Named moves come first, each a turn or a mirror and shown by rows before and after it. Which of them, in which order, take the first row of each pair that follows to the second? Write the first one first, as in the answered first pair.
B:
[-50 -27  13 -20  13   4  -2  47   6   4   3  18  18 -38  -5 -32] -> [-39 -16  12 -26  16  11   3  47   8   6   0  14  23 -38  -1 -46]
[ -4  -4  -1  18  14   2  14  15  -4   2   4  10  10  17 -19 -24] -> [-12 -10   0  19  10  -4   7  16  -4  -1   7  19   7  13 -23 -17]
[ 36  18   5   5  -7   5 -15 -29  -4  -5 -19 -24  -6  11 -18   8] -> [ 21   3  11  12 -13  -2 -22 -27   3 -12 -11 -14 -16  10 -23  23]
H:
[ 35  27 -25 -25   7  32  41  20 -14  19  -7   3  23 -26  43 -13] -> [-22  -2 -17 -30  10   7  49  62 -15  10  13  25  20 -18  -3   2]
[-32  23  -9 -31  -3 -29 -21 -21 -16 -23 -10 -27  -6  13 -27   1] -> [ -6  40  -7 -35  -4 -18 -22 -35 -17 -12 -16 -41  -4   3  -1  -7]
[-19 -17   2  -4 -14 -18  -2   3  -1  -9   2   5   4   5 -17  17] -> [ -1  -2  -2   7 -11 -11 -16 -23  -3 -14 -11  -9   1  10  -8  13]
[-15  -1   4  -8  12 -16  29  17   2  -5   6   0  19   3 -23  -8] -> [-15  -4   1   1  10 -22   6  -3   5 -14   1  -2   8  18 -36   2]
K:
[  5  -8  16  18   2 -31 -46  12  19  -2 -16 -19 -18  18 -11  23] -> [-10 -10   7   6   2 -34 -34  29  14  -3 -11 -24  -9  -6  18  39]
[-49  12 -24 -12  17 -21  -3   5 -13 -30   0 -12   2   5 -40  25] -> [-50   6 -20 -13  15 -21   2  15 -17 -25   2  -7   6   5 -46  14]
[-24  16 -15 -10   1 -18   5 -12  -1 -19   9 -17  -2 -31  39  26] -> [-18   2   5 -13  11 -10  33  39   2  -7  18  13  14 -24  -4 -15]
P:
[  5   2  19  -6  10  -7  -1  14   0  -1   7   8   8  35 -68 -32] -> [  1  -1  16  -5  10 -12 -10   2   2  -6   7  10   0  42 -73 -26]
[ -6  14  -4 -19 -13   9   4  -2  -3   6  20   1   4  -4  -2 -21] -> [-13  15  -5 -15 -15   4 -10 -18  -4  -4  21   1  -5   4 -11  -9]
[-17   2   7 -21  16  -2  24  46   1   8  28   6  15   0 -19 -31] -> [-42   7 -10 -18  15 -23  -8  -3  -5 -22  22 -20   0  24 -31  -5]
[ 27  -2   8  20  -7   2 -25 -27  18 -14  -4   3 -29  43 -36   4] -> [ 48  -6  22  15  -8  24   7  18  25  11   0  27  -9  24 -26 -27]

(2 to 3 moves a pair)
[  0  24 -28 -21  -1   2  20  -3 -31  -3  -9 -44   6 -16  27  29] -> [-33 -24  -3  -9  -9  -4  24  42 -20   0   8   4  -2 -15 -26  36]	K B
[-38  30 -11 -10  33 -32  -4   1 -19 -12   8  -4  13  20 -50 -11] -> [-41  36 -17 -24  34 -25  20  23 -21  -8  11 -14  28  -8 -10  -5]	H K K
[ 22 -16   6  21  -4  41  20  14  14  32  -7  19  -7   6  34  -3] -> [ 20 -28  12  32  -4  31  -1  -3  17  27  -3  24 -21  31  -8   2]	H K
[-35  -8 -10  -5   2 -28 -11   1  -3 -21   9  -6  -9  18 -27  22] -> [ 25  32 -16 -12   4   0   5 -13   0  -1 -14 -30  10   0  32  -8]	H B H
[-22 -13  -7  11  -7 -11 -12 -16  -8 -12  -3   7 -15   9   2  33] -> [ -2  -8  -8   9 -13   4  -2 -12  -7   1  -7   5 -10 -10  41  24]	H H B
[-31  -8   2  -8   6  19   7   2 -23 -13 -12 -32  12 -34 -16  27] -> [-25  -3  -1  -9  12  15   1  -9 -29 -21 -17 -38   9 -18 -28  20]	B H H
[-29 -21  -1 -17  -9  -9   1  36   1   0  21  34  14 -14  -1  22] -> [ 40  30 -11  -7   8  11 -25 -27   3   6  -7  -8  17  25  -6 -20]	K K B
[  2 -25 -23  17 -23 -17  -8 -34   4  -9 -13  14 -32   6  18  24] -> [-23 -36 -25   8 -18 -26  11  -5  -1  -9  -4  25 -23  -6  16  31]	K H
[ -7  -9  21 -18   9  -7  20  25   4  -3  20  25  11  26 -50 -19] -> [-40   9 -10 -29   8 -30  -1 -13 -10 -31  13 -10   0   2   4  36]	P K K
[  2  -9  12 -10  -2  -2  21  30   0  11   6  25   4 -10 -10  -9] -> [ 23  20  -4  -2   4  -3 -14 -27   0  -5  -9 -11  -4  18 -12 -11]	H B K
[-12 -12  22   2  -2  16  18  18  11  10  -6  13  31  -5  35 -12] -> [-26 -30  30  14  -4   6   2  15  13   5  -1  32  21  16   1  -7]	H H P
[  3 -13  -1  24 -28   4 -29 -41  15  -4 -10  -4 -23 -24  48  45] -> [-26 -49  24  20 -14  -6   1  34  13   1  16  43 -13   0 -38   8]	K H K
[-29 -13 -14  -9   0  -6  10   6 -16 -16   7 -11  -1  -6  26  34] -> [  1  16 -20 -19  12   8  13  -7 -20 -11  -1 -25  11   2  33   6]	H B
[-56  30 -33 -23  37 -33  -5  -2 -22 -30   8 -19  11  11 -21  20] -> [-34  29 -14 -25  45 -13  19  29 -13 -11  16  -4  28  16 -46 -26]	H K K
[  7   5  20   9   2  32   3   7  -9  26 -18  19   4   0  11 -26] -> [ -3   8  10   6  -1  28  -9 -17 -10  16 -24   1  -4 -12  38  -6]	K K
[-15  18  -1 -24  27 -11  28  36 -18  -7  18 -14  28   6 -35 -30] -> [ 28  38  -5  -5  23   2  -6 -18  -8  -8  -5 -34  14  29 -32 -41]	K H
[  7  32 -12 -28  29   2  42  26 -15  13   2 -16  30 -19  20 -27] -> [-32 -37  20  15  -2 -22 -13   5  -2  -9  13  27 -24  19 -55  22]	K B
[-26   0 -10  -9   0 -13   0 -11  -3 -14   0  -8  -8 -20  33  33] -> [-24  22 -19 -18  20 -17  -5 -19  -9 -22  -1 -23   6   7  -6   6]	B K P
[ 10  14  -2   3   3  -7 -13 -36   5 -18   6 -19   6  23 -23 -12] -> [ -8   9  -2 -19   7  -4  28  22   0  -1  22  -5  28 -15   2 -19]	K H K
